Some points, each followed by its number:
[0.51 0.88 -0.58 0.31 1.52 -1.37 -1.51 0.60 2.20 0.37 -0.64 -0.33 -0.83 0.95 -0.11 -1.22 -0.22 1.55 0.80
 -1.02 1.18 -0.64 -0.31 -1.02] 0
[0.66 0.74 -1.13 -2.01 0.47 1.11 1.52 0.44 -0.49 -1.62 -0.78 -0.33 0.52 -0.98 1.14 0.88 -1.68 -0.69 -1.31
 1.05 -0.91 -0.78 -0.49 1.05] 1
[0.66 0.88 -0.65 0.49 -0.07 -0.47 -0.43 0.60 -0.31 0.47 1.22 -0.33 -0.15 1.09 0.58 0.74 0.13 -0.54 0.45
 -0.88 1.18 1.22 -0.49 0.91] 2
[0.66 0.88 0.04 0.49 -0.60 0.14 0.42 0.60 -0.49 1.35 1.37 -0.33 -0.32 1.09 -0.87 -1.22 1.17 -0.69 -0.87
 -1.02 -0.91 -0.78 -0.49 -1.02] 3
[-1.62 0.88 -0.42 -2.20 1.55 -2.17 -2.58 0.60 2.20 1.13 1.37 -0.33 0.40 1.09 -1.00 -1.22 0.34 1.55 1.33
 -1.02 1.18 1.37 2.20 -1.02] 4
[0.66 -1.08 -0.15 0.49 -0.12 0.25 1.64 0.44 -0.49 -1.18 -0.64 -0.33 -1.31 -0.98 1.16 0.74 -0.85 -0.69 -1.44
 0.91 -0.91 -0.64 -0.49 1.05] 5
[0.66 -1.22 1.33 0.49 -0.45 0.69 -0.78 0.60 -0.49 1.53 1.37 -0.33 -0.09 -0.98 -1.22 -1.22 0.72 1.55 2.80
 1.05 1.18 -0.78 2.20 -1.02] 6
[0.66 -1.08 0.13 0.49 -0.22 0.65 1.52 0.44 -0.49 -1.49 -0.78 -0.33 -0.08 -0.98 0.12 0.74 -1.11 -0.54 -0.99
 1.05 -0.91 -0.64 -0.49 0.91] 7
[0.51 0.88 -1.69 0.49 0.87 1.03 0.70 -1.77 -0.31 -1.64 -0.64 -0.08 1.35 -0.84 1.10 -1.22 -1.82 1.55 -1.03
 0.91 -0.77 1.37 -0.31 -1.02] 8
[-1.62 0.88 -0.39 0.49 -0.59 0.81 -0.64 -1.77 -0.31 2.14 1.37 -0.33 -0.13 1.09 1.15 0.74 0.00 1.55 1.36
 -1.02 1.18 1.37 -0.31 -1.02] 9
[-1.46 0.88 -0.67 0.49 0.99 0.87 -0.78 -1.61 -0.49 2.18 1.22 -0.33 -1.28 0.95 0.56 -1.08 -0.83 -0.69 -0.12
 -0.88 -0.91 1.37 -0.49 1.05] 10
[0.66 -1.22 0.43 0.49 -0.58 0.66 0.03 0.60 -0.49 1.11 1.22 -0.33 -0.30 -0.98 -0.24 0.88 0.59 1.40 1.12
 1.05 1.04 -0.78 -0.49 -0.88] 11
[-1.46 0.74 0.31 -2.01 -0.14 -2.33 -1.76 0.60 -0.49 -0.13 1.37 3.03 0.18 0.95 -0.55 -1.08 1.10 1.55 1.14
 -0.88 1.18 1.22 -0.49 -1.02] 12
[0.66 0.74 0.43 0.49 -0.69 0.18 0.35 0.60 -0.49 -0.46 -0.78 -0.33 -0.57 0.95 1.09 0.88 0.19 -0.69 -0.87
 -1.02 1.18 -0.78 -0.49 1.05] 13
[0.66 -1.22 0.88 0.49 -0.50 -0.39 -0.72 0.60 -0.49 -0.02 -0.78 -0.33 0.32 1.09 -1.50 -1.22 1.62 -0.69 -0.27
 -1.02 -0.91 -0.78 -0.49 -1.02] 14
[0.66 0.88 -1.77 0.49 1.55 0.87 -0.40 -1.61 2.01 0.54 -0.78 -0.33 1.53 -0.98 0.91 -1.08 -1.31 1.40 0.46
 1.05 -0.77 1.22 -0.49 -1.02] 15
Which five points above are nearest to each new point by angle? Their numbers follow each, nearest first.
[-1.46 0.88 -0.43 -2.20 1.55 -2.10 -2.42 0.60 2.01 1.10 1.37 -0.33 0.38 1.09 -0.97 -1.22 0.34 1.40 1.24
 -1.02 1.04 1.22 2.20 -1.02] 4 12 0 9 6
[-1.62 -1.22 1.79 -2.01 -1.80 0.39 0.39 0.60 -0.49 -1.87 -0.78 3.03 -0.95 1.09 1.48 0.88 0.22 -0.69 -1.89
 -1.02 1.04 -0.78 -0.49 0.91] 13 5 12 1 7
[0.66 0.88 -1.91 0.49 1.62 0.95 -0.41 -1.77 2.20 0.56 -0.78 -0.33 1.74 -0.98 0.98 -1.22 -1.43 1.55 0.46
 1.05 -0.91 1.37 -0.49 -1.02] 15 8 0 9 10
[0.66 0.74 -1.24 -2.01 0.58 0.95 1.47 0.60 -0.49 -1.63 -0.64 -0.33 0.66 -0.98 1.05 0.74 -1.56 -0.69 -1.34
 0.91 -0.91 -0.78 -0.49 0.91] 1 7 5 8 13
[-1.62 0.74 0.75 -2.20 0.24 -2.23 -1.90 0.60 2.01 0.13 1.22 -0.08 1.02 -0.84 -1.47 -1.08 1.09 1.40 2.51
 -1.02 1.18 1.22 2.01 -0.88] 4 12 6 0 9
[0.66 0.88 -1.36 -2.20 0.65 1.06 1.53 0.60 -0.49 -1.79 -0.78 -0.33 0.65 -0.98 1.26 0.88 -1.83 -0.69 -1.41
 1.05 -0.91 -0.78 -0.49 1.05] 1 7 5 8 13
[-1.46 -1.08 2.17 0.49 -1.96 0.71 0.14 0.60 -0.31 -0.60 -0.78 -0.33 0.46 1.09 -2.22 0.74 2.51 -0.54 -0.39
 0.91 1.18 -0.78 -0.49 -1.02] 14 11 6 3 13
[0.66 -1.08 1.19 0.49 -0.43 0.61 -0.76 0.60 -0.49 1.46 1.37 -0.33 -0.09 -0.84 -1.09 -1.08 0.68 1.40 2.64
 0.91 1.18 -0.64 2.01 -0.88] 6 11 4 9 12
[0.66 0.74 -1.74 0.49 1.43 0.91 -0.36 -1.61 2.01 0.49 -0.78 -0.33 1.51 -0.84 0.92 -1.08 -1.31 1.40 0.40
 0.91 -0.91 1.22 -0.49 -0.88] 15 8 0 10 9
[0.66 0.74 0.16 0.49 0.46 -0.29 -0.19 0.60 -0.49 0.26 -0.78 -0.33 -1.23 -0.98 -0.09 0.74 0.48 -0.69 0.37
 1.05 1.04 -0.78 -0.31 -1.02] 11 13 6 5 0
[0.66 0.74 0.19 0.49 0.40 -0.29 -0.21 0.60 -0.49 0.22 -0.78 -0.33 -1.27 -0.84 -0.10 0.74 0.50 -0.69 0.35
 1.05 1.04 -0.78 -0.49 -1.02] 11 13 5 0 6
[0.66 0.88 -0.02 0.49 -0.54 0.20 0.51 0.44 -0.49 1.15 1.22 -0.33 -0.26 0.95 -0.78 -1.08 0.99 -0.69 -0.89
 -0.88 -0.91 -0.78 -0.49 -0.88] 3 14 10 2 13
[-1.62 0.88 0.30 -2.20 -0.11 -2.54 -1.88 0.60 -0.49 -0.23 1.37 3.27 0.22 1.09 -0.58 -1.22 1.13 1.55 1.13
 -1.02 1.18 1.37 -0.49 -1.02] 12 4 0 9 2
